In the rows, zero is written as 128.
One turn or mirror swaps these rows in pairs. Which row does each one swap with?
madur: [100 134 100 114 107 137 128 133 130 117 101 138 161 148 103 122 107 115
  94 126 128]
Nir: [ 98 116  77 108 122 133 126 137 116 109 104 127 161 148 114 127 113 111
 101 121 137]
sov: [136 127 135  81 145 133 161 124 109 112 117 105 136 139 119 143 115 141
  85 123 141]
betu: [124 138  84 118 157 127 116 115 144  98 117 125 123 119 163 138 144  98
 152 135 141]
rumov: [100 118  73 108 128 145 122 130 112 116 106 112 150 145 114 126 116 104
 102 124 121]
dop: [104 162 126 115 150 114 121 124 141 147 126  78 122 163 133 133 155 134
 129 126 156]
vepuv: [117 172 116 112 110 135 145 111 141 170 146 116 135 134 125 122 136 143
 149 111 151]
giv: [108 122 114  86 140 160 125 149 117  91 141 125 139  90 120 113 127 139
 117 119 171]
gog: [130 137 143 130 129 166 115 141 127  83 127 106 119  93 127 138 140 121
 112 109 140]
fulur: [119 161 104 117 145 154 109 145 100 104 155  84 134 120 127 125 157 142
 118 114 151]
Vafis: [107 142 109 131 137 126 108 117  90 130 123 171 124 158 145 130 141 118
 130 125 126]
Tebo: [130 173 107 103 121 124 133 122 119 160 157  97 138 127 121 126 145 149
 142 119 157]
gosuv: [121 137 154 112 115 106 150 102 138  96 127 124 157 116 135 110 148 127
 100 145 150]
let: [123 136 153 111 119 105 147 109 139  95 119 125 153 119 128 116 149 132
  96 151 146]
tidos: [136 120 128 106 126 146 121 116 115 106 115 130 121 143  78 141 132 133
  93 114 134]
Dip: [ 94 156 166 111 146 155 113 127 125 129 129 148 121  99 134 136 100 121
 126 109 152]
soton: [107 139 107 126 135 124 114 114  80 126 114 163 125 159 144 134 141 110
 124 123 129]
Tud: [125 170 111 110 121 137 138 116 129 171 154  98 129 145 136 124 144 141
 141 117 150]
fibil: [ 98 133 111 105 112 165 136 121 142 145 149 126 128  97 129 118 125 131
 157 103 165]
Magul: [141 126 132  83 146 128 157 126 111 116 106 103 140 140 121 147 111 132
  89 129 135]
redip: [131 119 146 135 127 159 117 129 150  99 114 120 115  90 130 135 134 109
 122 108 143]
kelik: [143 137 102 103 151 125 135 116 145 102 130 120 152 104 161 126 117 103
 134 157 132]
Pir: [106 165 125 119 151 119 124 117 144 149 126  82 116 158 135 130 155 141
 130 129 154]
Dape: [118 140 129 128 140 162 105 140 117  81 131  97 127  93 128 132 151 124
 109 108 148]
lesu: [ 97 136 133 122 124 114 106 101 104 109 134 154 155 142 140 101 152 120
 118 151 149]
biv: [117 152  78 130 154 123 114 125 129  92 106 133 114 145 139 140 161 109
 145 113 150]
Febov: [135 152 110 108 124 107 141 114 130 118 126 112 176 125 120 118 100 127
  90 141 136]
Dev: [125 152  77 125 155 129 118 116 140  91 113 131 113 139 154 137 143 103
 150 126 141]
bipu: [132 142 111 123 157 122 162 116 131 139 144 130 127 142 147 115 131 163
 142 116 173]
zaf: [112 141 157 118 142 105 157 115 162 107 116 109 142 120 143 128 119 134
 106 140 132]
lofe: [ 88 148 160  95 147 139  89 121 132 150 130 105 129 133 131 135 125 115
 127 141 149]
borak: [104 130 116  96 126 171 126 135 139 118 146 123 134  90 125 110 121 137
 146 108 175]
lave: [ 99 136 109 107 119 158 133 133 146 130 149 137 134  88 124 112 131 133
 162 112 161]
kof: [ 98 139 110 130 127 117 111 118  80 113 131 169 136 146 144 125 149 120
 122 124 143]
zisuk: [120 154 117 107 110 114 145 128 130 118 111 126 175 142 103 124 110 127
  87 127 132]
gatas: [123 122 159 107 126 121 143 105 117 115 140 103 108 119 129 147 137 140
 110 132 112]
bulu: [ 94 159 165 104 144 157 109 122 124 123 130 148 121 103 128 139 100 122
 115 116 138]
peme: [129 139 109 130 151 137 129  93 163 135 132 152 112 137 115 119 117 138
 154 119 161]
fedu: [128 152 112 127 154 128 161 112 125 133 146 130 127 134 144 111 135 166
 146 111 178]
Zos: [114 104  67 106 133 144 120 129 112 115 110 119 148 153 132 123 121 108
 118 128 138]
mazu: [ 96 159 162 114 135 159 125 124 111 119 134 159 122  99 132 128 112 132
 115  99 150]
Fifu: [122 106  69 109 153 149 123 119 119 133 127 111 129 139 157 117 122 111
 137 134 144]
mil: [ 98 155 113 109  99 158 134 119 147 160 142 134 125 122 118 119 134 134
 156 111 153]
Ner: [104 160 123 116 132 111 146 118 118 124 133  98 116 159 134 133 179 151
 126 121 140]
taso: [ 93 155 114 133 169  89 134 116 138 103 138 128 118 146 133 129 127 158
 130 127 145]
tolet: [ 91 148 159 103 147 149 106 121 128 140 128 128 119 108 144 145  95 110
 121 119 143]
zin: [109 148  79 123 148 131 111 114 135  90 103 132 108 145 131 134 157 106
 134 106 153]
kap: [129 131 149 133 131 165 123 122 140  91 116 110 119  85 133 136 130 109
 117 110 140]
sezon: [111 143 105 121 147 125 118 125  99 140 108 162 121 161 150 143 123 106
 126 120 123]
rige: [127 154 124 102 120 110 144 130 133 106 122 130 178 130 117 118 108 129
  85 140 141]

Swapped with Dev: gog
Swapped with Tebo: Febov
Swapped with gosuv: dop
Swapped with soton: Dip
Swapped with betu: Dape
Swapped with mazu: sezon
Swapped with rumov: lave

